M: several groups of rows, each row roughly a mix of its group's hidden directions
M (78 x 11)
-2.455  3.612  3.560  0.337  1.107  2.320  2.195  -0.038  2.695  0.217  1.827
1.320  2.517  0.364  4.231  1.458  1.171  0.265  3.822  1.051  0.041  -2.922
-1.365  -3.923  0.651  -3.919  -2.555  -0.700  -0.591  -2.850  -1.277  0.389  1.905
-0.946  4.086  3.346  -1.087  0.647  0.753  1.096  3.036  -1.620  -0.927  -3.012
-1.957  2.696  0.104  1.702  4.422  0.717  -0.184  1.155  -0.650  -1.364  -4.026
3.286  0.572  -2.971  0.525  1.263  -0.149  -0.567  -3.152  1.508  1.218  -4.251
-1.401  -3.636  -1.549  -3.673  -2.767  -0.573  -1.038  -3.022  -0.991  0.176  1.910
-0.163  4.869  2.113  -0.511  1.369  -0.756  1.234  3.793  -0.364  -0.782  -2.526
-1.134  4.234  -0.049  -0.269  -1.726  4.381  2.386  -1.036  -2.137  -0.610  -0.874
4.216  1.639  -0.448  -0.462  -1.054  0.145  0.242  -4.297  2.517  2.609  -0.511
0.177  0.791  -0.195  0.549  4.967  1.373  0.580  -0.746  0.033  -1.210  -4.900
-1.809  -1.742  -2.792  -1.777  2.290  1.497  -1.645  1.868  4.474  -0.990  1.414
-0.131  -4.474  -0.848  0.391  -1.175  0.308  -0.502  -2.718  0.838  0.598  4.780
-2.570  -0.633  -3.373  -0.632  2.880  0.876  -1.475  -0.464  4.293  -2.114  -0.891
-1.499  3.886  2.384  -0.687  -0.305  3.565  3.018  -1.614  0.740  0.692  2.210
1.067  2.620  3.152  3.195  3.057  -0.700  2.733  -0.700  2.169  1.808  -0.091
2.135  -0.155  2.890  -2.397  2.355  -0.828  3.727  1.872  2.185  -0.902  2.457
4.130  2.882  1.644  -0.967  0.974  0.353  1.773  -2.961  2.909  1.852  -0.239
-0.672  4.138  2.345  -0.883  0.061  0.979  0.447  2.411  -1.945  -0.628  -4.351
0.936  -3.388  -2.864  -0.026  -3.568  -2.086  -1.079  -0.489  0.683  0.993  3.666
1.634  -3.939  -1.181  0.738  -0.048  -3.248  -2.923  3.535  -0.736  -0.116  -1.287
-0.746  4.794  1.907  1.899  2.963  0.142  0.415  2.732  1.180  1.007  -2.075
1.123  -2.853  -2.006  -3.623  -3.047  -1.664  -0.702  1.633  -1.513  -2.902  -1.207
-1.965  3.669  -1.452  -1.962  2.213  -2.233  0.785  -2.969  2.306  2.201  1.080
-1.940  -3.079  -1.592  -3.324  -2.385  -0.776  -0.668  -3.787  -0.023  1.516  1.929
-1.049  4.261  0.999  1.295  -0.901  1.457  2.350  -3.712  -2.069  -0.639  -2.251
2.352  -3.352  1.134  0.210  -0.483  -4.830  -1.612  2.479  -0.669  1.640  0.626
-2.835  3.119  1.974  1.057  3.714  0.447  0.598  3.016  -0.935  -1.790  -1.904
1.565  2.509  2.601  3.291  1.820  -0.017  1.376  3.658  1.027  0.009  -2.820
-3.294  2.863  1.725  1.240  2.211  2.981  0.601  0.986  3.561  -1.606  -0.012
-3.729  -0.533  -0.473  2.590  4.553  1.900  -1.083  -0.699  -0.983  -1.587  -1.820
-3.309  1.439  -1.790  2.122  -1.578  0.437  -3.248  0.753  -2.904  -0.067  -3.312
-0.558  -2.576  -2.972  -4.137  -3.126  -0.821  -1.850  0.528  -1.626  -2.034  -0.331
0.605  3.106  2.807  3.235  2.509  1.873  -0.242  3.591  -0.521  -0.746  -1.408
4.759  0.882  -2.004  -0.824  0.525  -0.947  0.576  -2.289  2.125  1.447  -3.529
-0.530  -2.235  -1.086  -1.356  -2.165  -2.896  0.423  5.032  -0.940  -1.307  2.113
-3.991  -3.430  0.895  -0.200  1.145  1.172  0.030  2.731  -2.678  -2.739  0.764
2.601  -4.503  -0.006  -0.892  -0.003  -3.691  -1.794  1.398  0.176  1.693  2.097
3.088  -2.256  -1.016  0.466  -1.435  -1.728  -0.128  -4.162  -3.838  0.640  -0.727
-0.944  -2.887  -3.114  -4.198  -3.445  -1.153  -1.469  -0.328  -0.876  -1.061  -0.186
-1.538  3.555  1.496  -0.365  0.660  0.196  0.198  3.586  -2.067  -1.234  -4.169
2.764  0.035  3.527  1.165  -1.947  0.921  1.694  -2.163  -3.820  1.594  1.781
-2.284  3.967  1.958  0.550  2.660  0.016  0.634  3.589  -0.989  -1.435  -2.331
1.844  2.807  3.126  2.523  2.274  -0.981  2.044  2.988  1.092  -0.119  -2.463
0.000  2.617  3.236  3.571  3.272  0.971  1.554  -1.354  1.393  2.207  1.070
1.872  0.695  1.830  2.964  -1.891  1.215  0.498  -1.132  -5.067  -0.530  -2.295
-2.386  3.772  -1.454  0.068  0.242  3.609  1.704  -3.094  0.173  -1.740  -1.809
1.356  2.919  2.535  3.070  2.062  0.007  1.299  3.650  0.936  -0.126  -2.751
3.230  -3.488  0.916  0.922  -1.402  -3.322  -1.600  1.847  -3.027  1.225  -0.091
-0.848  -2.510  -3.437  -3.550  -3.212  -0.088  -2.288  0.765  -1.676  -1.852  -0.338
-0.711  4.804  1.828  -0.529  -0.374  0.009  0.124  3.044  -1.616  -0.439  -3.808
-1.135  3.476  0.552  -0.707  -0.318  3.608  2.797  -4.183  -0.075  -0.058  1.140
3.561  -2.441  1.827  1.613  -1.898  1.870  -0.151  -0.141  -4.479  0.747  1.261
-2.479  3.729  0.582  -0.721  0.600  4.277  2.287  -1.900  1.883  -0.535  1.303
3.555  2.156  -2.677  0.833  -0.566  -0.910  -0.939  -3.295  2.060  2.385  -2.443
0.271  2.328  2.639  3.882  3.111  0.770  1.892  -1.677  1.773  2.388  0.944
1.996  -0.506  -1.069  0.013  -4.468  0.405  -1.543  -4.037  0.560  2.670  1.517
-3.482  -2.092  0.282  -0.215  0.750  -0.666  0.128  4.827  -2.230  -2.680  0.903
0.449  -2.998  1.887  -1.996  -2.823  0.048  1.233  0.096  0.186  0.135  5.258
0.127  3.826  2.198  3.499  3.437  0.245  1.583  0.173  1.982  1.927  -0.393
3.361  -4.466  -1.022  0.751  -0.661  -2.958  -2.011  -0.759  -2.618  0.479  -0.437
-1.549  -3.191  -2.932  -3.780  -3.721  -0.730  -1.774  -0.240  -0.681  -0.216  -0.605
2.916  -0.439  3.755  1.083  -1.650  0.683  1.647  -2.187  -3.191  1.841  2.390
3.077  -1.095  1.990  1.006  -2.740  1.595  0.160  1.802  -4.837  1.052  0.675
2.680  -4.265  -0.309  3.169  -2.505  1.964  -0.114  1.963  -1.108  -1.467  -1.025
0.830  2.831  2.683  4.082  3.097  0.289  2.066  -0.088  1.939  1.880  -0.352
2.309  -1.805  -0.546  -1.011  -0.571  -3.082  0.657  -5.347  -1.283  1.531  1.084
2.324  -2.722  1.381  1.293  -1.038  -3.902  -1.784  3.434  -2.201  0.920  -0.755
-1.353  3.122  -0.288  -3.341  2.137  -2.938  1.150  -3.292  1.324  0.895  1.790
-1.362  1.613  0.063  -0.132  0.712  6.141  1.348  -1.959  1.105  -1.137  1.749
3.405  -3.963  -1.393  -1.327  -1.231  -2.679  -0.775  -1.957  -2.116  1.734  1.524
-0.917  -2.688  -2.234  -3.885  -2.082  -0.012  -1.625  -2.434  -1.966  -1.425  2.642
-3.448  -4.453  -1.438  0.608  -1.593  0.013  -1.524  1.567  -2.438  -1.411  2.127
-0.850  3.312  2.431  -0.370  2.062  2.097  0.534  0.728  -1.546  -0.904  -4.850
-0.981  -3.156  -3.569  -3.003  -3.642  0.143  -2.240  0.163  -1.327  -1.036  -0.296
-3.363  3.176  -0.783  0.797  1.246  3.644  0.128  1.585  1.951  -2.435  -2.046
-0.462  -3.770  -3.510  -2.941  -3.216  -1.124  -0.641  -2.386  -0.071  0.004  0.906
-0.367  1.667  2.916  3.692  2.149  0.393  1.930  -1.380  2.487  3.503  -0.147

one row of each group, then the others: which group is each in?
-1.705  -2.752  -3.389  -3.640  -3.465  -0.150  -2.265  -0.170  -1.116  -0.488  -0.212 : X
-2.983  2.264  -0.300  1.498  1.226  2.983  -0.649  3.496  1.757  -2.501  -2.276 : C
-4.412  2.612  -0.547  3.866  1.563  1.099  -2.617  -0.741  -1.005  0.158  -0.554 : Q

0.120  -1.934  -2.438  -1.490  0.065  -5.192  -1.996  2.809  1.025  0.524  -1.357 : C
1.558  -2.633  -2.308  1.061  -1.058  -0.546  -0.863  -3.909  2.165  1.766  3.587 : Q
-2.859  2.976  -1.314  -1.539  1.602  1.072  1.671  -3.814  3.372  -0.536  0.302 : C
-2.114  3.271  -1.178  -2.178  1.890  -2.422  0.856  -3.160  2.321  2.445  1.056 : X
3.722  0.851  1.846  -2.322  -3.741  0.978  0.821  -3.047  0.848  2.167  0.475 : Q
-0.147  2.800  1.245  1.551  5.803  0.430  1.322  -0.776  2.372  -0.332  -0.406 : Q
-1.387  -4.423  -0.968  -2.634  -3.021  -0.063  -0.850  -3.168  -0.765  0.916  1.801 : X
1.093  5.177  -0.684  1.338  2.366  -1.206  -0.070  0.714  1.166  0.577  -3.797 : Q
2.394  2.961  1.152  2.721  2.037  -1.195  2.080  3.178  1.681  -0.548  -2.752 : X
